Where one turn sends some rows of the set: a few examples, then the rows asked
j486: [ 47   4   4  10  38  38 -11  -6  -2  12   8  12]
j398: [  2 -10  -7   0 -33   0  -6   4  35   7 -12  34]
j992: [ -2 -11  -1 -16   4  19   0   4  13  -8   8 -55]
j345: [ 44  19  -6 -11 -11  -4  31   4  29 -12 -11  32]
j31: [ 22   9   6  -1  54  41   1  -8  17   9   5 -12]
j392: [ 16  -9   4  -8 -39  27 -12 -13  16  26  -2  12]
j742: [ 25 -19   4  17   1   9  -9  25  -9 -11   2 -43]
j296: [  6 -14 -14 -27  10   1  -8  11  11 -42   5 -33]
j74: [  4  -4  -8   4  42  -2  29  -1 -25  21   5 -11]
j930: [-15  14   6  -7 -29  19  -3   9  34 -16  -8  24]
j278: [ 19 -33 -28  -2  -6  -5  -8  13  -4 -28  10 -25]
j34: [ -5 -17 -24 -19  -3 -11   2 -31  31 -22  23 -12]
j898: [ 27  18 -23 -15  13 -32  31  15  14 -21  12 -16]
j751: [ 20  10 -12   5  28  12 -14 -14   5  43  23  11]
j438: [ 14  16  14 -14  25  29  21 -15 -17  14  -8  32]
j105: [  4  21  10 -11  20  14  18 -12 -17  26  -1  34]
j281: [ 30 -11  -1   2  16 -37 -18   2  20 -34   3   5]
j732: [ 36   5 -30   5  -1 -15  37  15  -2 -26  19 -16]
j800: [ 29   4 -30 -22   8  -5  42   0  15 -28  12 -24]
j243: [ 25  35  -5  -4 -22  11  37   7  20 -19   4  28]
j748: [ 18  -8   8   0 -23  21  -5  12  31 -20 -26  31]
j965: [ 29   4  29 -23 -12  20 -22   1  25   5 -21  14]
j906: [  3 -21  -8  -8 -11  12  11 -33  48 -19   0  11]
j892: [  8  32   5  -4  33  43  -6 -10   4  12  26   3]
j741: [ 2 27 -1 16 42 13 -8  6  7 28 24 -5]
j90: [  8 -11   0  -5  11 -22 -16  18  12  12   1 -42]
j890: [ 11   9  15   5   7 -25 -11   4  42 -27  -9  24]
j130: [  1  -2  -1  37 -29   8   6  -1  14 -29  17  21]
j8: [ -2   8  -1  -3  48   8  30   2 -23   7   3 -14]
j977: [ 29 -10 -14  27  30  30   1  -7   0  31  16  -4]
j599: [ 19   6   6  -5  19  19  20 -14 -22  27  -6  38]
j575: [  5  25  26   0 -32  22 -19  12   7   7   3  13]
j353: [ -4  -5 -21 -10   0 -25 -15  22   2 -23  18 -26]
j462: [ 15  -9  -1   1  48  10  31   0 -24   8  -4 -13]
j571: [  7  -1  -6  18 -11   8   1   0  -1 -54  28  -7]
j78: [ 23  18 -20 -13 -24   0  39  -9  30   1   4  28]

j800 -> j345
j965 -> j742
j130 -> j34
Now find these:
j977 -> j751
j278 -> j398
j8 -> j438

Where one turn sends some rows of the set: a few examples, then the rows asked
j450: [-33  29  22 -11  18   8 -14  38   0 -53  17   5 -15  17 -29   7 -39 -31
   3]
j905: [  6  16  13 -21 -40  17   8   3  -1  -1 -13  21  22  33  -1  15  15 -42
  -5]
j376: [ -2   7  25 -23 -26 -20   8   1  11   5  -6  23  28  12  -1  46 -19 -39
  -2]
j24: [-50  16  32  -5  33  13   1   8  -2 -43  18  -7  -9 -29 -21  23 -24 -27
  24]
j507: [ -1 -23  49  22  -4  31  38  16 -41 -12   4 -14  -1 -18  -2   9  -7   1
  -2]
j161: [-50  10  25  -6  35  11   5  13   3 -40  11   3 -13 -26 -39  27 -20 -27
  28]
j985: [  8   5  18 -12 -23   5  13   0   6 -10   3  18  39  18  31  35  -4 -25
  15]
j683: [ -4  -9  14  -5   7  53   7  38  13  35  16 -10 -10  21 -17 -10  16 -20
  -6]
j873: [-26 -21  14  -7  14  30  14  20  15  33  21 -19  -8  47  11  21  13 -26
 -17]
j860: [-11 -13  17   2  21  38  23  39  15   5  23  -5 -14  52  16  -7  11 -30
  -9]
j635: [ -5   7   2 -19 -17  18  13  -9 -12   5   7  33  47  19   5  38  17 -26
  -5]
j730: [-27 -12   7  -5  32  16  17  45  20  28  25 -18 -17  42 -12  16   8 -34
  -1]
j725: [-20 -21  41  19 -13  30  23  13 -48   4  12  -5  20 -10 -31  15  18   6
  -8]
j54: [-12  11   4  -4  29  15   2  26   7 -64  13   1  22 -11 -31  18 -33 -50
   1]
j247: [-21   9   3  -9  39  -1   0   9  16 -64  10   3  17  -7 -15  27 -22 -52
   3]
j456: [  2 -33  36  17  -2  32   9  17 -51   3   0 -12   0 -20 -27  31  -1  -6
 -10]
j73: [ 11  -9  10  15  -9  28  19  16 -50  -6 -12 -21  16 -10 -22  18  17   1
   4]
j16: [-44  13  21  -2  25  26   2  22   3 -44  16   3 -12 -22 -29  15 -21 -44
  36]
j301: [-41  19  34  -8  30   1  -9  30  13 -53  21  -6 -17  17 -25   3 -31 -34
 -15]
j934: [-44  24  28 -16  31   0  -3  32  12 -45  15   2 -15  18 -40  13 -33 -29
 -12]
j832: [ -5   4  16 -16 -36   2  -6   7  -7  -4   0  10  44  27   4  50  10 -41
   8]
j249: [-12 -23  32  13   8  11  47  15 -50 -10  -7 -21  -7 -18 -31  31  -3 -20
 -11]
j480: [-13 -22  11   4  16  36   6  30   2  19  24  15  -4  48 -16  -1  24 -24
 -28]
j674: [-24   7   2 -10  36  -2   7  15  17 -63   7   3  21  -5 -36  30 -21 -47
   0]
j30: [-20 -11  13 -16  16  52  16  40   4  25  22  -6 -13  43  -8  12  14 -46
 -24]
j463: [ -3 -11  27 -11 -32  -3   9 -15  -1   6  -6   5  32  22  16  46  -2 -27
 -15]
j180: [ -9 -39  30  19   5  24  34   1 -40   6  -3 -27  -5  -4  -8  30   7  -5
 -20]

j725 -> j635
j985 -> j860
Now find these:
j247 -> j301
j456 -> j832
j249 -> j376
j873 -> j180
j683 -> j73
j16 -> j54
j934 -> j161

Where one turn sends some rows of the set: a few examples, then the rows asked
j346: [-30 -13  11 -28 -46  -7 -32   7  39 -35  -3  -3 -27  19   9  33 -21   1
  14  39  -7  -8 -12 -16   1   7  -4 -11  13  19  16]
j174: [-17 -25  -2   0 -44 -19  25   7  29   5 -11  14  -1  34   7  -3  12   3
  13  25  -3 -11 -27 -17  15  22  26 -10  -9 -26  28]
j522: [ 23 -12  -4 -32 -30   4 -11  39 -21 -17  -5 -10   5   5 -25  -9  23  -5
  14  33 -17  -1  -1 -19 -12 -14 -12 -32  -1  40   8]
j920: [  3 -52 -17   0  -1  12  -4  34 -36 -13  -6 -12 -11 -19   6 -19   9 -42
  17 -12   7   8  18  -8  31  -3  36 -42 -11 -11 -20]
j937: [ -6  -5 -54 -28  -7   1  -4  33  -6 -38 -21 -10   3 -11 -38  24  34 -19
   7  14 -33  25 -45 -13  18   5 -12  -9  -3  -9   3]
j295: [  2   7 -17   7 -27  13  13  41  53  -7  -8   3   2  56   0 -10 -34 -31
   0   8  -9   2   4   2  24  -9  20  -4 -14   4 -29]
j50: [ -3  12  28  -4 -10  -9   6  21 -10 -48 -18   5  21  23  23  18  30   0
   3 -18 -12  -9  -9 -11  26 -29  34 -32  -3 -13   1]
j38: [-27 -12   2  35  20  27  17  -4  12   4 -28 -11  -7 -10  10  20 -19 -29
  -7 -21   0  11 -12  31  17   9   2 -41 -35  -9 -20]
j200: [-74  32  -4  -7 -19  19   5  -4  16 -45   5 -17  11   4   2  31  15 -13
  -3  11  -6   6  -2  -1  28  -6 -11  -6  -2 -16 -20]
j806: [-28 -34  -8  -7 -32 -40 -19  25  25 -39   9 -21 -12  22 -30  39  -8 -24
 -10   3 -41 -18   2  21  13  38  -6 -40  -2   0 -16]
j36: [ 16 -16 -26  36 -33 -16 -23 -39  17 -14 -31 -18   8  -1 -31  17  -8  -9
   1  30 -24  13  15  26  25   9  24 -39  -8  18 -10]
j254: [-14 -17 -48  11 -18 -17  12 -19   5  -8  -8  37  -1 -34   0  -9  -4   7
  -9   8 -11 -19 -27   4  27  -5  15   7 -24   3 -29]
j70: [-39 -14 -46  29 -14  -4 -17  -4  20 -20 -17  -9   5 -27  37   3  13  -4
  -8   2   0  25   5  -7  38 -23  10 -25 -22   9  28]
j858: [-19 -27 -28  -4  -8  20   1  15   4 -26  -4  -6   0 -12   2  -8  18 -14
  75 -18 -11  -1   1  -2  22 -37 -41 -36 -19  -1  -3]
j322: [  7 -32 -56  -7 -36   8  -6 -24  41 -28  -7   8 -35   7  -7  37 -44 -10
   9   5 -38  11 -13   9  11  -9 -11 -32 -20  27 -29]
j107: [-35 -42   9 -10 -56 -11  -5  46   4  -3  -9   8  27   7 -34   6  -9 -29
  25   1  -1  -9 -27 -29  -7 -11 -16 -23 -10  -1 -24]
j111: [ 24 -26 -44  -6 -46  -3  -7  12  -8 -36   7  20  21  -2 -20 -13  -6 -38
   5  21   4  -9   9  14  27 -40  44  -9 -13   2 -14]
j788: [-37 -18   4   4 -15   9  14   0  39 -21 -10  11 -22  14  30  -4 -14 -14
   2   8 -30   6  28  14  24  10  24 -37 -19 -30 -63]
j202: [  7 -21 -21  -5 -35  20  15  -5 -16 -15 -11  18  12  20   5 -10  22  -4
  -7 -26 -38  23  14   4  13 -11  40 -61 -18 -24 -31]
j791: [-21 -35 -33  -1 -42   1  13  10  25 -17  -4 -20 -32 -17   2   9 -32 -43
  17  41 -47  21  -9  -3 -26   2  15 -23  -9   8  24]
j439: [-14 -30 -44 -25  -7   1 -25 -22  14 -14  -7 -11  -7   3  12   5   2  -4
  11   7   7  -3 -33  50 -26   0   5 -11 -33   7 -20]
j693: [ 22 -44 -33 -14  -2  13  16  14   5  -5  -1 -29  15  22  -5  20   0 -11
  18  25 -46  14  21 -33  20 -21 -17 -52 -13  15 -44]
j902: [ 25  11  13 -18 -36  22  -6  33  19 -43 -20 -28   5  24  12  27 -28 -38
  21  -5 -34   2  12 -21  44 -27  -3 -34  -5 -18  -7]
j27: [-34   9  10 -12 -28  21 -10  24   3 -33  -6 -22   1  19 -24   3  27 -23
  32 -19  19  15 -25  -5  14  13  26 -43  31 -12  -3]
j521: [ -2 -32   2  -8   3   1 -20  31  43 -33  -7 -31  15  10  -8  42 -29 -26
   9   2 -19  10 -14 -15  17 -23  19 -71  29  14 -33]
j647: [ -6 -23 -33   8   0   1  -1  -4  44   7  -3   0   2  17 -22   7 -44 -31
   9   2 -26 -11  -9   3  34   1  40 -24  13 -36  20]
j561: [-28 -51 -19  -2 -28  -3   7  -5 -40 -48  -2  -8   0 -42  -6  29 -28  19
  21   9  -5  24  -8  -1  16 -16  11  -6   0  -5 -25]
j704: [  4 -27   7  -1 -38   9  12   6  26 -55 -15 -14 -21 -10  28  44  -7 -22
   5  -5 -18  11 -10  40  11   0 -18 -72 -38  -1 -21]
j569: [  9 -26   6  11 -12  13 -12  27  22 -15   6 -24  28 -17  12  27  -3   5
  26  46 -25 -14 -25   5   6  23 -20  -5  21  23 -10]
j179: [-27   2  -8 -13 -25  13  17   9 -30 -33  -1 -12  -8 -56   4   4  22   2
   0  -1 -38   1   0  -2  19   8 -35 -35 -19  -6 -10]

j439 -> j791
j174 -> j693
j858 -> j70
Now find these:
j522 -> j179
j295 -> j902
j521 -> j27

Where one turn sends some rows of the set: a few examples, then the rows asked
j745: [  7  13  -5  15 -10  -4   8 -17 -16  12 -17  57  -1]
j329: [ -4 -18  17   2 -48  21  25 -12  -7 -13 -25  33 -28]
j136: [ 36  13 -22 -20  14  -6   9 -37 -16   0 -18 -12  -1]
j754: [-11   0 -14  -1 -25  49 -11   2  -3   4  -4  15 -37]
j334: [-20  15  27  11  -5 -16 -14   0 -14 -34 -25   0  26]
j899: [ 29  -7   1  18 -15   0   5 -20 -58  17 -35 -22  -7]
j813: [ 33  -9  -8  12 -13  19  -4  -5 -46   7 -23 -40 -21]
j393: [-11  -7 -13   2 -19  47 -10  13   2   8   6  16 -26]
j851: [ 18 -11   1  18 -14   2   5 -25 -63  13 -32 -30  -5]
j47: [-19 -20  -8 -20 -19  23   9 -25 -26  35 -25 -31  -1]
j260: [ -6 -16  14   4 -49  25  23 -18  -3  -7 -17  25 -33]
j63: [-17 -24  -5 -19 -25  12  -1 -25 -33  30 -20 -38  -9]
j143: [ 20  -1   7   3 -32  15  23 -22   1 -24 -12  31 -33]
j21: [ 18  -4   6  -1 -34  20  21 -11   2 -33 -16  30 -33]
j282: [ 14  13  -3   9  -7  -9   8 -21 -14  16 -15  52  -8]
j855: [-11 -10 -15 -17  16  14 -18  20 -17 -47  -1   0  -6]
j185: [-23 -20  -3 -24 -13  19   9 -23 -36  32 -28 -31  -4]
j538: [-13  18  26   2  -1 -14 -11   4 -11 -33 -32  -9  26]
j655: [ -5 -11 -15 -17  21  12  -8  14 -22 -47   2  -8   3]
j784: [-42 -19   8  -2  -5 -14   2  -3 -46  -9 -30  27  20]
j168: [ 33  13 -17 -26  23  -6   9 -30 -24  -7 -21 -16  -4]
j596: [-10  -2   2 -12  22  11 -11  17 -22 -49   6  -4  -4]
j49: [-10  -9  -9  -5 -21  43  -9   9   2  18   4  11 -34]
j755: [ 32  -7  -9  12  -6  15  -5 -14 -50  -1 -19 -43 -16]
j421: [-32   5  28   0 -13   6 -16  14  -8 -25 -26 -24  20]
j691: [  4  18  -3  13 -17   0   7 -28 -19   8 -26  54 -14]
j441: [-33   5  24   6 -11   8 -22  13  -6 -32 -18 -18  16]
j808: [-45 -16  23  -1  -2 -10   6  -3 -47  -9 -19  17  18]
j634: [-41 -25   7  -3  -3 -10  10  -6 -48  -8 -25  15  27]
j303: [ 35   9 -17 -21   8 -18   1 -35 -26  -6 -15 -19  -4]

j441 -> j260
j282 -> j168
Now find these:
j808 -> j691
j393 -> j47
j813 -> j421

Where one turn sends some rows of the set: a few examples, then the rows asked
j753: [  9  15 -20   9 -19   0  10 -25 -20 -22   2 -48]
j944: [ 21  10  16 -20  16 -37  17 -19  47 -29   2  -1]
j324: [ -1   6 -18  12 -19   3  16 -21  -8 -14  -1 -54]
j203: [ 36 -15  28   1  16  13  12   0 -26  -4  -7  27]
j737: [ 27   5  18 -15   8 -47  17  -8  47  -8   4   2]
j546: [ 33 -12  33   3  16  13  -3  12 -29  -2  -6  17]
j735: [ 14   9  22  -8  19 -34  15 -14  53 -24   5 -17]
j867: [ 33 -15  24   9  29   9  10  10 -21   3  -9  23]
j991: [  2   6 -20  15 -25  15  16 -20 -13 -18  -1 -41]
j428: [ 27 -26  32   1   5   9   4   5 -32   8 -10  13]
j572: [ 17   7  20 -10  23 -36  14  -1  53 -14   3  -8]
j440: [ 28  15  20 -13  11 -40  11  -4  50 -23  -2  -9]
j18: [  4   5 -16   2 -22   8  17 -35 -18 -27  -4 -41]
j223: [ 29 -17  26  12  18  17   9  14 -26  10  -4  13]
j233: [ -3   3 -22   1 -20 -12   9 -31 -15 -13   4 -46]

j737 -> j428
j753 -> j440
j991 -> j735
Now find these:
j324 -> j572
j944 -> j203

Where one turn sends some rows of the set: a few examples, then the rows asked
j131: [-14  10  30  -9  14  -1   4 -16 -28 -14  -4  -8 -33  29  17 -31 -12  23
  -3  17  -9  31  -2  38  -7 -23 -43 -18   7   5  -1]
j550: [ -2  24  -1   0  48  -8  45 -21  18 -22  20 -40 -15 -27  11  -5  19   1
   9   1  -4  -8  -3   8  19  -6  17  -3  11  19 -10]
j678: [ 15 -24   1  22  15 -29 -20  22 -15  28 -30 -10  20  51  -6  20   3  34
 -10   8  -4  15  -5  23  -2 -12  13   6   4 -19   3]
j962: [  9 -25  -3   7 -21 -16  -1 -13 -12  -9   1  -1  -3 -32   9  -7   7   9
  -2  -1 -13   5  -9   2  33  -7   1 -16   5 -73  -6]
j128: [ 11 -35  10   6 -39 -10   7  35  16  -3  28 -40   1  29   1  -1  14  -6
   4   3  -6  26   1   1 -33 -26  20  17   2  -3 -13]
j790: [ 16  23 -20   7  52 -28 -20  24  -6 -11  -7  -3  -4  14 -23 -19   3  -7
 -15   8  -4 -10  12 -14 -30 -21  22   4  26  -9 -25]
j936: [ 12  42  -7 -10   9   2  26 -13  48  10  -7  23  -8  13 -23  -3   4  15
   3  10 -22 -30  -7 -19  16  23 -12  12  29 -15  -7]
j973: [ -3 -17   6 -10  -2  23  -5   9 -14   1  -1  -1  28  -1   5 -14   5 -36
   2   5  42  16   5  -4   2 -51  21   2   7 -19   1]
j52: [ 16   6 -26  17  53  -7  22  16 -37 -24  18  20   0  11  18  10 -16  -3
   4  -9  -8   0  -2   1  -2 -24  -9 -12  12  36  21]
j209: [ 14  18   5   2 -28  -5 -22  10  34 -14  61 -14 -15  59   0   0   6   3
  -2   3 -15  11  -1   1   6  -4   4 -22   4 -20  16]
j103: [ -6  -7  -4   4   0 -13   5  -9  13 -57 -14  15 -10   9  14  -1  29 -21
  31  15 -31  37 -23 -20  17   7  24  -5  16   3 -15]
j622: [ 13  26   5  -5   7   5  11  22  18  13  26  -6 -32  11  -7   6  -4 -16
  26  -7 -16  45  -6  36 -10  24 -24  31  -5   1 -21]
j649: [  1  -3   6   5 -30   6  -2  19 -34  12 -29  -1 -18  22  -8  -6 -18   7
   0   2   5 -15 -52  32 -38  -1  19 -22   9   7   8]
j922: [ 13   6  20  10   1  42 -17 -24  17  18   9   1  -3 -23  28 -24  -1  17
 -17  -3   7 -10  33 -17 -12   6  -9 -13  -6  -6  -5]
j915: [ 30  31  23  22   6  53   6 -10  12  15  11   9  -9 -17  30 -24 -14  10
 -22   3  12 -15  15   3   4  -4   1  -5  10 -19  -1]
j908: [ 10  55  -1   4 -11  -6 -26  18 -13  11 -62  -5   0  38  12  -6  16   4
   8  -1  -3  -7 -11   9  15   3   5   3   9 -23 -12]
j396: [  6  22   7  -5  19   3  61 -20  31 -19   4 -25  -7 -40   6   0   0   1
  -2   0  -3  19   2 -10  11 -17   6   1  12  24  -5]
j850: [  7 -22  35  -9  -5 -36 -13   1   1 -11  -5   2 -23  36  -4 -19  10 -14
  16  18 -48  11 -11  48  22  -3  -9  -1  32  11   6]
j315: [  7  10  13  -1 -12  18   9   2  -4  22  10  -7  38   7  -3   2 -22   0
 -10  52 -18   4 -32  42  21  14 -26   2   8  16  -8]
j339: [-24   1  16  12  -6 -10   2 -24   3 -32 -36 -16 -10  20  33  26  14 -10
  -2   1  11 -24  14 -15  -2  13   4   3  -2  22  31]
j821: [-17 -15   2  23   9 -37  -7  15  -7 -18  -1   0 -17  27  20  23  16 -10
  23 -46 -34  -5 -33  16 -12   4  24  -2  -2  10 -11]
j512: [ -6  -4 -14   4 -13  -7  21  23   5  -3   4 -32   2   4 -28 -23  16  -1
   8  10  18 -16 -60  -9 -21  -4 -32 -30  -1  18  -1]
j949: [  2  25 -18  -7  14   6  24  -7  25  13 -11  12 -11  21 -28  14 -10  21
 -30  -1 -15 -15 -11 -23  26  24 -12  -5  36 -31  -3]
j323: [ 18   5  25  13  -7  -9  -6   0 -22  13  26   6   9  18  32  22   9   8
  29   4  -1 -35  27 -11  31  -9 -32   2 -21   3  15]
j245: [  3  25   1   2 -45  20  16   4 -18   6  43  14  -3   0  -9  -2  21   1
  -5   0   6  20  -6   6 -14  14  10  -4  33  49   4]
j982: [ 45   5 -24  -2   1 -27  14  14 -19   3   6  14   8  -3 -10  17   9  35
   1  -9 -30  19 -24 -36   1   3 -24  -1 -25 -19  -4]
j98: [  8 -62   3   5 -22 -16 -32 -11 -34   7   7   6 -12  -1   3  -5  16   0
   0  -1   4  -3  -8  -3  12 -37  10   0  10  25 -12]

j821 -> j678
j512 -> j209
j323 -> j52
Now find these:
j790 -> j962
j103 -> j908
j315 -> j245
j128 -> j850
j922 -> j550
j396 -> j936

